One turn moves every row onto another: examples first, then more rows asked:
tobe: .19  .18  .07  .10  .15  -.10  .12  -.11  .14  .02  .03  -.04  .19  -.15  .03  .19
Pume: .14  .12  .14  .07  .24  -.02  -.06  -.14  .05  -.03  .10  -.04  .25  -.14  .07  .03
senu: .12  .11  .07  .06  .18  .02  -.06  -.15  -.07  .01  .12  -.06  .24  -.18  .08  -.09
Bafa: .33  .26  .07  .03  .05  .04  .20  -.12  -.02  .08  .04  -.04  .09  -.04  -.04  .05
saso: .12  .17  .20  -.01  .29  .01  -.07  -.10  .06  -.02  .10  -.03  .22  -.10  .04  .06
Bul: .01  .10  .08  -.01  .17  -.09  .05  -.15  .05  .05  -.01  .03  .25  -.26  .07  .14
firul: .22  .17  -.03  .06  .03  .03  .13  -.14  -.12  .10  .11  -.10  .15  -.15  -.01  -.10
fike: .09  .12  .06  .10  .18  -.10  .01  -.12  .11  -.01  .03  -.02  .26  -.21  .09  .11
vivor: .16  .20  -.04  .03  -.02  .06  .10  -.13  -.12  .13  .07  -.02  .12  -.19  .02  -.14
kolog: .22  .15  .09  .05  .15  .07  .02  -.15  -.10  .04  .16  -.09  .17  -.09  .00  -.11
dubun: .02  .13  .06  .02  .15  .03  -.09  -.11  -.06  .05  .11  -.02  .22  -.22  .08  -.13
Zum: .14  .25  .24  -.19  .10  .11  .11  -.08  -.10  -.09  -.06  .07  .16  -.26  -.05  .01
verez: .02  .12  .06  .03  .16  -.13  .01  -.10  .08  .04  -.02  .02  .21  -.27  .12  .09
monep: .16  .19  -.02  .06  -.01  -.10  .19  -.11  .03  .12  -.05  .02  .12  -.23  .05  .08
Rel: .19  .24  -.04  .06  -.02  .03  .03  -.09  -.12  .14  .05  -.07  .12  -.14  .01  -.13
vab: .20  .18  -.03  .10  .03  -.10  .21  -.12  .05  .08  .02  -.05  .15  -.19  .01  .12
tasof: .17  .16  .14  .02  .15  -.07  .15  -.18  .13  .05  -.04  .00  .13  -.10  -.01  .20
Rul: .12  .45  .16  -.08  .00  -.10  .03  .00  -.03  -.03  .02  .01  .01  -.24  .07  -.03
durun: .12  .27  .23  -.18  .11  .11  .05  -.06  -.13  -.11  -.07  .04  .17  -.19  -.05  .01
Ruzi: .14  .17  -.03  .05  -.01  -.09  .17  -.16  .05  .11  -.09  -.02  .09  -.15  .03  .08
lolu: .28  .20  .02  .08  .04  -.01  .21  -.13  -.01  .08  .09  -.09  .11  -.11  -.04  .04
nub: .29  .27  .05  .05  .02  .00  .14  -.14  .01  .11  .01  -.06  .03  -.03  -.05  .01
revab: .15  .48  .10  -.11  .11  -.03  .05  -.08  .00  -.06  -.13  -.05  .05  -.15  .01  .05
tetot: .11  .16  .23  -.01  .26  .01  -.04  -.12  .02  .02  .13  .01  .25  -.15  .03  .10
fulom: .09  .32  .16  -.12  .17  .08  .02  -.13  .03  -.11  -.19  .01  .09  -.18  -.03  .05
Lozi: .06  .34  .15  -.10  .17  .09  .06  -.19  .03  -.10  -.18  .03  .07  -.19  -.02  -.02
Memon: .24  .26  .14  .02  .13  .09  -.05  -.08  -.09  .09  .18  -.06  .17  -.08  -.02  -.09
Naze: .14  .29  .25  -.16  .01  .01  .09  -.02  -.11  -.04  .04  .09  .13  -.33  .00  -.03
Rudar: .18  .43  .18  -.17  .05  .00  .07  .01  -.15  -.06  -.01  -.01  .12  -.16  .00  .01
Pum: .06  .24  .22  -.11  .11  .10  .09  -.19  .00  -.07  -.11  .11  .09  -.30  -.03  -.05
rok: .09  .29  .25  -.13  -.01  .00  .07  -.06  -.12  -.02  .06  .10  .09  -.31  .00  -.08
bup: .04  .40  .12  -.04  .10  -.01  .03  -.18  .07  -.06  -.13  .03  -.02  -.22  .04  -.06
Gero: .03  .22  .24  -.09  .08  .06  .03  -.16  .00  -.06  -.07  .12  .06  -.32  -.02  -.05
paro: .18  .40  .20  -.17  .03  -.03  .07  .05  -.12  -.06  .03  .00  .10  -.22  .02  .02
Peb: .07  .17  .08  .00  .16  .03  -.10  -.08  -.10  .08  .14  -.01  .28  -.23  .07  -.06
rek: .11  .44  .17  -.07  -.02  -.10  .07  -.08  -.03  .02  .01  .04  .00  -.27  .04  -.05
bagav: .10  .48  .11  -.07  .10  -.05  .02  -.07  .01  -.08  -.09  -.04  .01  -.14  .04  .00
mero: .05  .37  .15  -.04  .08  -.03  .03  -.17  .09  -.02  -.11  .05  -.02  -.29  .02  -.03
Bugu: .22  .21  .13  .02  .18  -.09  .13  -.10  .13  .03  -.02  -.02  .15  -.10  .02  .21
rozuk: .22  .23  .13  .00  .16  .14  .00  -.12  -.08  .04  .16  -.06  .16  -.04  -.02  -.10

Rul turns into -> bagav
nub turns into -> Ruzi
And these:
rek turns into -> revab
tobe turns into -> fike
saso turns into -> dubun

